In the data rows, 128 means zero.
Each row of this table is followed by its label. One hidden rule gives the labels. It looks at one to three of the table's principal directions, none of them among the few with the most spread.
[124 144 134 140 118 122 140  84 124 128 127 152  88 103  96 142 121  87
 162 116 101 165 115  87 142 102 116  71 102 118 143 132 180 144 182 106
  77 144 143 115 115 141  97 116 151 109 134 106 165 130 108 131 152 118
  81 165] 4
[120 169 124 144 132 164 169 112  94  87 111 120 127 123 121  90 126  80
  77 125 113 121 107 120 143 173 171 109 111 128 105 135 110 175 156 118
 127 151 129 122 141 127  52  51 105 151  68 136  91 148 120 157 140 149
 143 121] 1
[145 166 122 156  95 178 150 156 125 113 124 138  94  81 167 128 108 122
 128 134 131 187  99 111 107  83 125 118 116 158  95 133 112  95 146 124
  73 117 138 133  98 134 160  81 126 152 104  87 136 139 168  85 153 172
 131 149] 4
[148 126 111  92 117 133 136 150 176 132 123 152 138 146 144 190 109 173
 156 114 147 131 125 125 106 105 102 158 122 127 116 118 114  80 104 140
 135  97 133 119 123 150 195 179 150 132 161 110 118 135 130 122 134 138
 136 126] 4
[135 138 121 111 119 135 140 150 160 120 127 129 137 132 143 145 114 163
 123 119 140 102 122 134 107 151 130 154 129 141 123 114 103 108 110 157
 147 104 128 132 118 139 164 121 121 148 120 122 109 139 131 146 112 144
 169 127] 2
[108 117 134 137 171  76 106  59  95 115 152 143 148 157 104  65 150  69
 141 120  92 119 143 119 137 165 123  99 129  96 145 141 213 177 175  87
 152 168 119 140 147 111  39 128 143 103 102 121 144  97  91 154 113  99
  72 143] 2
[133 198  84 158 147 166 169 163 101  72  92 105 156 119 223  75 105 120
 103 128 153 152 105 150 135 120 136 163 123 143  89 147  77 110  92  95
 142 103  91 116 152 169 110  82 107 128  71  81  71 141 200  89 144 210
 159 134] 4
[116 185 142 147 110 132 133  92 101 130 127 144 113 128 160 145 113  65
 158 102 151 159 126 119 114 158  98  90 132 136 137 126 170  97 127 108
 125 107 140 107 152 136  91 103 143 139 137  57 134 113 122 117 134 178
 103 160] 3
[121 105 157 162 123 119 129  89 128 137 126 170 109 101  87 125 136 114
 167 114  95 134 111 111 135 138 109  85 107 124 192 169 194 133 147 145
 131 147 143 114 137 166 110  99 156 108 121  86 136 140 109 132 116 148
 148 157] 1
[132 112 140 142 148  99 130 112 134 121 146 163 117  71 103 122 128 124
 170 122 122 157 104 100 109 139  99 109 104 140 168 126 173 138 170 156
 105 109 158 120 122 141 131 116 161 104 113 108 139 106  81 139 122 144
  82 161] 2
[116 146 114 122 122 143 135 119 105 135 128 111 122 148 134 142 125 102
 133 129 150 145 130 141 130 111 136 111 128 127 101 107 132 125 120  99
 111 132 123 115 139 120 114 136 131 127 137 128 143 113 142 119 142 118
 109 134] 2
[149 124 159 102 124  91  72 125 148 138 123 167 116 162  94 134 108 149
 140 107  87  75 135  99 129 193  99 138 131 100 181 158 115 109 136 140
 158 126 139 148 104 105 126 150 130 116 136 140 148 163 121 148 120 102
 163 128] 1
[125 221  89 124 102 156 166 153 128  93  90 101 119 130 174 141 110 104
 131 116 148 155  98 108 158 110 149 129  99 135  86 120  93 138 160  80
  93 122 114 117 135 152 112 105 108 135 131 117 130 167 158 125 190 152
 126 148] 2
[115 119 159 158 104 151 131 129 155 122 113 118 145 148 142 100 127 122
  52 117  98  61 155 140 134 185 158 164 156 130 147 156 110 159  98 153
 184 144 126 135 141 133 111  68 101 172 106 138  80 153 142 146  73 153
 210  96] 3
[111 133 134 129  97 153 151 117 107 141 145 133  93 111 120 133 129 105
 147 117 146 148 120 108 123  95 145 100  97 146  96 100 166 136 134 120
 101 137 142 104 136 125 142 122 120 136 141 116 155 109 103 128 153 118
 106 136] 2
[116 111 136 132  88 143 153 117 170 131 112 131 126 138 118 146 134 125
 146 105 111 117 139 103 148  73 135 118  72 126 144 141 163 156 103 123
 151 149 146  91 160 198 154 143 115 127 176 102 140 139 111 145 143 135
 133 128] 1
[130 162 120 134 120 143 126 146 132 134 103 112 108 121 156 142 113 121
 113 128 133 134 127 124 159 115 136 143 151 134 126 127  86 122 121 103
 103 122 118 138 117 118 124 126 130 144 138 137 128 163 167  95 131 143
 154 129] 4
[132 162 128 100 100 146 135 133 132 154 105 118  93 150 127 190 117 130
 138 111 162 145 119 115 140 115 132 117 116 126 114  92 106  98  94 103
 112 112 132  97 141 133 120 149 122 135 177 124 141 142 120 112 147 135
 112 122] 3
[132 132 110 155 172  94 129 123 145 117 124 140 119  88 135 106 118 133
 153 122 120 140 110 124 134 143  98 141 137 135 181 127 133 132 145 139
 123 101 122 141 115 155 121 118 160 113  99 112 116 131 142 109  93 162
 129 164] 3
[125 177 111 142 180 117 159 103 121  83 105 129 136 116 137  65 103 118
  78 109 119  86 104 126 139 229 138 140 131 123 141 132  92 147 141 138
 157 115 102 136 133 138  58  57 118 138  38 124  58 148 140 157  83 163
 180 132] 2
[130 111 142  87 131 125 110 129 142 140 139 116 161 151 130 129 127 162
 128 128 148 107 142 149  93 130 130 135 122 142 112 105 116 103  70 146
 160 116 130 113 142 124 150 144  91 126 149 121 133  94 103 152 116 113
 114 109] 4
[130 113 151 147 127 119 144 137 119 119 135 117 142 134 112 114 149  92
  86 139 104  84 152 139 156 159 157 129 158 110 155 144 127 192 140 135
 164 162 134 146 134 114  72  90 118 147 115 163 120 166 120 171 114 121
 171 107] 4
[139 139 117 101 161  78 107 143 140 122 117 112 140 122 135 113 120 154
 156 131 131 123 123 120 149 119 111 138 109 115 153 122 109 130 120 116
 131 111 118 123 127 137 122 164 109  77 145 145 151 131 127 138 144 110
  93 141] 4
[112 199 125 141  91 159 142 118 131 120  89 147 103 131 152 149  96  93
 167  91 131 139  94 103 146 145 118 115  90 138 148 142 141 115 125 114
 124 111 135  86 154 176 123 101 122 128 142  84 128 153 144 112 163 176
 147 168] 4
[128 105 114 114 155 109 123 126 120 128 166 118 144 113 129 110 142 150
 142 144 148 142 133 142  89 119 119 129 135 145 104  91 138 116 126 158
 133 106 125 138 114 115 154 147 116 130 120 128 129  73  96 134 120 115
  75 128] 4
[139 103 101  87 177  80 107 151 142 127 133  93 174 150 113 123 153 166
 133 151 142 110 139 148 144 117 132 156 138 116 129 102  90 153 122 120
 152 127 108 144 135 122 123 188 116 105 151 181 134 120 112 151 132  82
  91 106] 2
[128 125 137 155 118 139 143 126 122 103 114 142 131 147 107 111 137  86
 130 124  78 113 122 125 158 137 146 118 105 107 171 172 157 183 150 114
 153 168 140 126 142 160  77  92 130 120 114 131 130 171 137 150 144 144
 159 141] 1
[115 148 128 155 126 154 156 104 108 114 138 133 132 131 129 125 128  69
 108 115 131 118 135 139 117 168 137 115 153 144 128 118 135 156 134 135
 146 132 140 133 139 129  91  77 142 179  96 103 105 128 119 143 106 161
 157 134] 4
[167 131 163  87  97  99 119 170 201 125  72 148 112 135  81 171 109 206
 115 106  83  61 109  70 173 166 134 153  91  89 190 166  70 136 123 148
 150 128 138 109 112 160 124 125 105  90 154 169 130 227 106 177 141 112
 191 108] 4
[121 121 153 137  77 185 134 121 120 172 133 153  67 129 112 176 111 104
 167 111 135 159 115 128 116  83 131  97 107 152 138 107 165 102  87 128
 102 130 156  91 133 140 156 119 130 142 168 102 167 125 138  91 135 143
 137 149] 4
[134 116 114 115 123 125 150 139 161 102 133 111 139 112 131 107 136 148
 119 137 109 134 130 101 134  72 154 133  88 131  98 121 134 163 151 115
 112 145 128 133 117 150 144 134 111 120 127 138 142 128 114 156 147 109
  94 123] 3
[116  55 101 137 208  98 110 112  97 140 180 118 164 104 120  68 157 140
 136 164 147 142 146 175 111  98 120 144 160 146 114 108 147 140 133 142
 131 131 104 164 130  95 159 179 152 117 102 156 115  57 131 108  93  89
  91 115] 1
[127 131 132 122 171 127 105  84 106 153 139 151 100 119 131 131  93 128
 136 115 154 153 124 146  90 165  93 116 151 144 135 104 126  54  98 133
 103  87 127 135 118  92 128 140 163 129 106  95 109  86 143  90  75 148
 118 141] 2
[104 142  96 150 149 130 140 103  89 122 145 103 127 124 153 101 133  74
 108 141 139 155 150 140 143  93 139 121 165 129  75 110 139 158 168  81
  85 146 107 152 121  89 109 138 150 141 110 140 134  99 153 102 132 103
  96 132] 4
[147 132 123 123 109 130 133 152 113 134 118 132 121 168 133 157 132 137
 138 128 131 125 140 135 145 107 120 131 137  99 125 148 116 103 107 105
 152 135 109 128 134 140 127 156 129 117 153 119 132 162 157 116 156 128
 156 113] 2
[121 152 111 158 112 168 180 115 122 106 123 143 111 101 156 126 113  99
 131 117 138 175 111 118 118  89 123 109  88 139  96 139 157 117 147 117
  98 126 135 109 143 164 148 104 144 133 109  79 107 116 152 112 147 167
 121 145] 2
[120 165  93 129 153 127 138 126 103 103 115  97 150 132 158 102 136 109
 104 135 152 147 127 132 144 125 140 133 132 128  84 123  96 140 148  86
 114 132 107 141 143 117  99 134 129 135 110 128 109 122 140 118 146 132
 105 118] 1
[146 109 139 110 129 113  97 149 156 164 135 130 120 143 115 160 128 178
 127 138 137  99 128 151 110 164 104 144 162 120 160 114  95  78  91 178
 158 105 125 142 103 114 160 145 117 144 143 151 124 136 143 118  89 120
 167 118] 1
[140 113 121 119  93 152 125 180 151 138 140 108 125 122 139 168 132 151
 131 147 142 139 138 133 117  74 139 148 138 151 110 104  95 124 114 138
 108 118 143 139 104 123 188 148 130 151 158 148 157 135 144 118 144 122
 131 121] 2
[114 135  99 180 158 162 174 110  94  67 106 149 160 139 103  44 133  84
 119 121  73 105  97 140 164 163 159 134  89 124 153 188 143 209 172 132
 181 166 100 118 173 198  74  60 110 117  54 131  61 150 152 154 155 153
 176 133] 3
[109 120 125 151  97 149 142 133 131 136 131 117 108 129 129 139 133 101
 138 126 122 136 134 128 139  91 141 126 116 134 133 118 158 159 127 124
 119 139 141 113 133 147 142 126 128 135 150 136 148 124 134 117 138 130
 122 142] 2
[ 68 134 128 125 132  95 145  50 130 128 132 146 128 125 124  99 123  91
 175  84 131 121 122  93 131 133 120 105  63 117 122 114 245 167 147 118
 129 133 139  63 177 159 125 150 125  81 146 105 139  62  54 152 135 105
  55 164] 4
[115 160 106 102  90 162 158 128 126 103 105  99 153 188 134 129 131 123
  93 109 131  97 144 112 145 109 177 136 107 124  54 116 101 164 111  81
 150 156 106 103 156 150 109 125  92 148 136 127 121 138 111 158 168 106
 133  94] 4
[103 138 133 149 129 138 149  92 115 122 133 129 114 101 123 109 123  90
 108 109 134 128 132 108 126 145 140 114 125 147 115 109 145 160 142 127
 112 128 140 116 139 124 108  96 139 150 105 113 116 105  96 136 109 139
 115 131] 2
[122 138 140 156  80 147 132 144 131 123 115 107 113 142 137 136 138  97
 101 129 108 126 143 118 143 118 147 123 129 119 133 142 130 158 133 110
 123 150 143 128 124 134 106  97 120 146 137 132 147 152 142 125 136 141
 140 129] 2
[128  90 137 150 181  83 116  95  94 129 156 172 146  97 109  75 142 133
 175 132 119 136 122 135 121 141  92 111 131 126 162 165 188 118 155 147
 150 130 108 139 142 134 128 139 148  86 102  97 116  99 113 128 121 122
 118 139] 3
[162 122 162 135  93 110 116 146 168 114 107 145 132 144 107 148 144 119
 119 131  66 112 136  89 160 129 124 120 119  88 182 182 134 160 155 115
 151 163 149 137 120 155  82 109 129 123 148 134 151 196 122 156 145 135
 137 123] 4
[118 131 118  96 136 107 133 125 125 133 129 116 153 136 133 123 139 147
 174 122 162 135 118 124 132 101 129 122  87 131 112 103 157 128  99 112
 148 118 113  81 173 163 131 163 102  86 162 117 143  93  91 144 160 112
  68 129] 3
[141 118 130  72 149 106  86 140 138 156 119 121 125 157 109 148 102 198
 111 130 140  84 137 140 128 163 124 157 151 114 123 112  64  78  92 141
 129 103 104 138 105  82 155 179 116 104 141 180 123 133 143 131 110  74
 154  99] 3
Which label does each new row get?
[134  93 119 138 106 139 126 171 167 120 142 114 163 122 140 133 151 143
 122 157 108 124 143 140 127  76 139 161 144 139 122 140 121 163 147 149
 133 146 135 154 110 137 183 138 124 151 145 157 139 137 142 131 139 115
 138 120] >> 4
[179  68 150 111 164  53  53 175 135 140 174 130 193 113 147 111 170 201
  94 191 128 121 167 146  90 143  83 163 230 104 111 159  89  76 150 160
 145 124 107 209  72  38 160 171 143 129 113 160 132 115 127 117  98  84
 112  80] >> 4
[117 138 128 121 116 144 149 127 129 141 122 122 122 134 133 154 127 137
 131 113 165 128 119 138 116 143 133 128 118 140 119 102 129 109  93 139
 141 108 130  98 154 145 136 123 122 138 142 112 109 116 111 129 119 150
 134 123] >> 2
[137 172 138 133 106 175 121 133 124 115  97 122 125 148 179 112  93 131
  76 114 121 112 137 129 118 147 139 143 151 141 100 145  70  83  64 107
 139 118 113 126 118 124 111  81 106 160  94  84 103 150 177  98 106 176
 187 114] >> 4
[118 118 122 159 118 123 148 133 119 115 140 116 121 106 137 118 151  86
 153 135 121 163 132 119 139  73 133 110 106 129 139 127 178 175 148 106
 112 146 150 123 134 152 114 123 143 119 137 113 163 121 118 125 147 145
  87 155] >> 1
[133 128 118 100 148 124 123 139 151 139 135 121 124 121 129 145 105 165
 127 124 157 116 120 138 102 154 124 155 140 150 128  74  95 104  93 157
 127  82 127 119 117 120 153 136 129 133 122 148 117 103 123 130  92 128
 120 129] >> 3
[119 103 125 145 129 132 126 106 115 125 159 122 124 113 124 106 145  81
 141 142 107 164 149 120 126  59 136 100 124 140 113 120 173 167 156  99
  95 159 145 146 115 118 122 137 141 138 133 118 172 101 118 122 139 111
  73 142] >> 4
[127 144 127 136 134 134 151 111 125 116 135 142 104  78 114 126 114 113
 137 121 125 146 113 104 126 126 129 104 115 151 127 120 130 138 173 140
  86 121 140 138 109 125 133 103 141 137 109 113 129 133 111 143 136 133
 124 146] >> 3
[113 120 104 135 202 113 118  96 109 126 139 107 153 116 137  75 121 129
 100 138 149 127 135 165 117 159 127 145 166 149 119 100 105 127 115 127
 128 108  96 146 135 106 106 125 141 131  80 137  86  77 145 114  70 126
 113 121] >> 3
[131 105 114 122 148  97 138 139 153 114 133 141 158 110 132 135 134 158
 146 128 138 131 127 123 122 116 111 153 118 124 129 139 142 134 154 137
 126 117 131 132 134 140 167 163 162 102 130 128 115 121 109 142 130 123
 116 128] >> 2
[141 177 135 125 165 121 127 136 158 114  85 135 137  81 145 123  90 181
 108 117 151 110  76 128 123 243 115 156 133 152 178 130  64  80 108 182
 140  57 109 110 139 153 107  64 125 118  78 123  49 145 139 135  81 194
 166 134] >> 3
[138  89 155 120  85 168 124 150 133 164 126 142 111 152 109 165 127 154
 130 136 120 121 133 146 130  87 144 129 124 123 125 147 134 103  88 134
 132 150 128 112 132 129 167 139 116 122 165 143 142 148 157 114 140 107
 172 105] >> 3
[118  93 155  94 134 102  87 103 137 158 144 145 130 160  97 133 120 149
 136 110 122  78 151 128 115 166 125 139 140 124 145 118 146 119 104 139
 152 128 133 131 128  94 141 165 132 120 147 143 143 114  96 150  97  86
 142 116] >> 2
[128 143 108 126 192 124 102 117 113 134 137 143 140  95 161 109  95 148
 149 126 177 153 108 161  85 172  82 150 153 171 136 108  92  54 101 157
 120  62 117 142 130 108 168 144 156 133  94  96  86  80 157  84  86 167
 129 145] >> 2
[141 145 117 110 123 121 143 139 135 120 118 146 136 142 127 169 127 150
 159 121 151 148 101 128 109 150 103 126 100 111 130 131 137  91 134 144
 139 102 133 102 145 155 139 143 136 104 142 112 110 125 111 137 155 147
 106 136] >> 2
[129 146 115 125 175  89 128 121 140 103 122 131 146 109 123 105 119 129
 148 111 137 127 104 118 117 179 112 142 118 140 166 100 123 153 132 134
 140  94 135 112 141 153  88 105 141 108  98 118 117 110  90 147 102 156
  90 155] >> 3
[126 186 106 137 121 144 180 135 144 100  98 128 127 117 155 136 114 113
 129 102 145 124 100 110 152 145 141 139 111 138 127 118 115 148 129 115
 139 112 118 102 154 179 103  89 130 144 113 102  96 162 130 139 136 177
 155 141] >> 3
[144 144 111  95 146 139  87 145 155 150 113 133 125 138 136 165  96 178
 156 122 151 143 105 145 100 137 102 159 149 159 136  94  68  64  85 139
 112  78 121 128 109 122 171 154 136 135 143 124 128 118 150  84 109 141
 127 140] >> 4
[100  96 135 138 119 116 136 125 136 107 144 118 181 111 134  76 166 128
 140 137 117 120 129 123 128 101 152 130  84 137 114 151 194 185 153 135
 150 161 133 111 163 155 145 122 103 107 131 127 135  97  83 164 152 112
  96 126] >> 1
[129 156 107 102 131 174 121 120 123 140 106 109 123 164 147 143 100 148
  90 123 156 132 128 146 115 129 141 140 145 143  75  99  61  74  71 101
 115 111 102 123 128 113 131 135 122 157 119 122 102 118 170  91 109 133
 145 104] >> 4
[129 130 126 106  74 205 135 133 138 136 115 121 135 194 139 163 124 137
 104 124 124 115 145 145 116  96 156 133 116 136  78 135 100  93  69 124
 160 144 122 120 140 147 165 142  91 179 161 112 109 138 155 119 150 135
 168  91] >> 4
[ 97 114 113 117 155  55  96  71 126 113 173 126 131 109 115  43 144 108
 162 118  95 129 151  70 128  88 120 105  95 123  95 111 206 186 215  90
  95 160 125 157 102  99 135 177 123 100 123 128 197  68  67 154 145  45
  27 155] >> 1
[108 117 124 131 118 151 127  92 104 149 140 134 101 141 107 147 120  95
 147 122 134 156 132 129 117 101 126  99 120 132 112 102 165 125 121 111
  97 131 138 103 134 122 128 145 150 123 140 125 151  85 124 106 132 111
  84 142] >> 4
[100 108 121 178 184 102 141  87  66 141 156 145  97  72 108  80 131  78
 171 131 141 173 114 150 131 122  98  93 119 133 163 127 192 146 172 144
  97 124 131 125 143 119 123 129 149  87 109 124 128  76 129 103 124 122
  91 166] >> 2
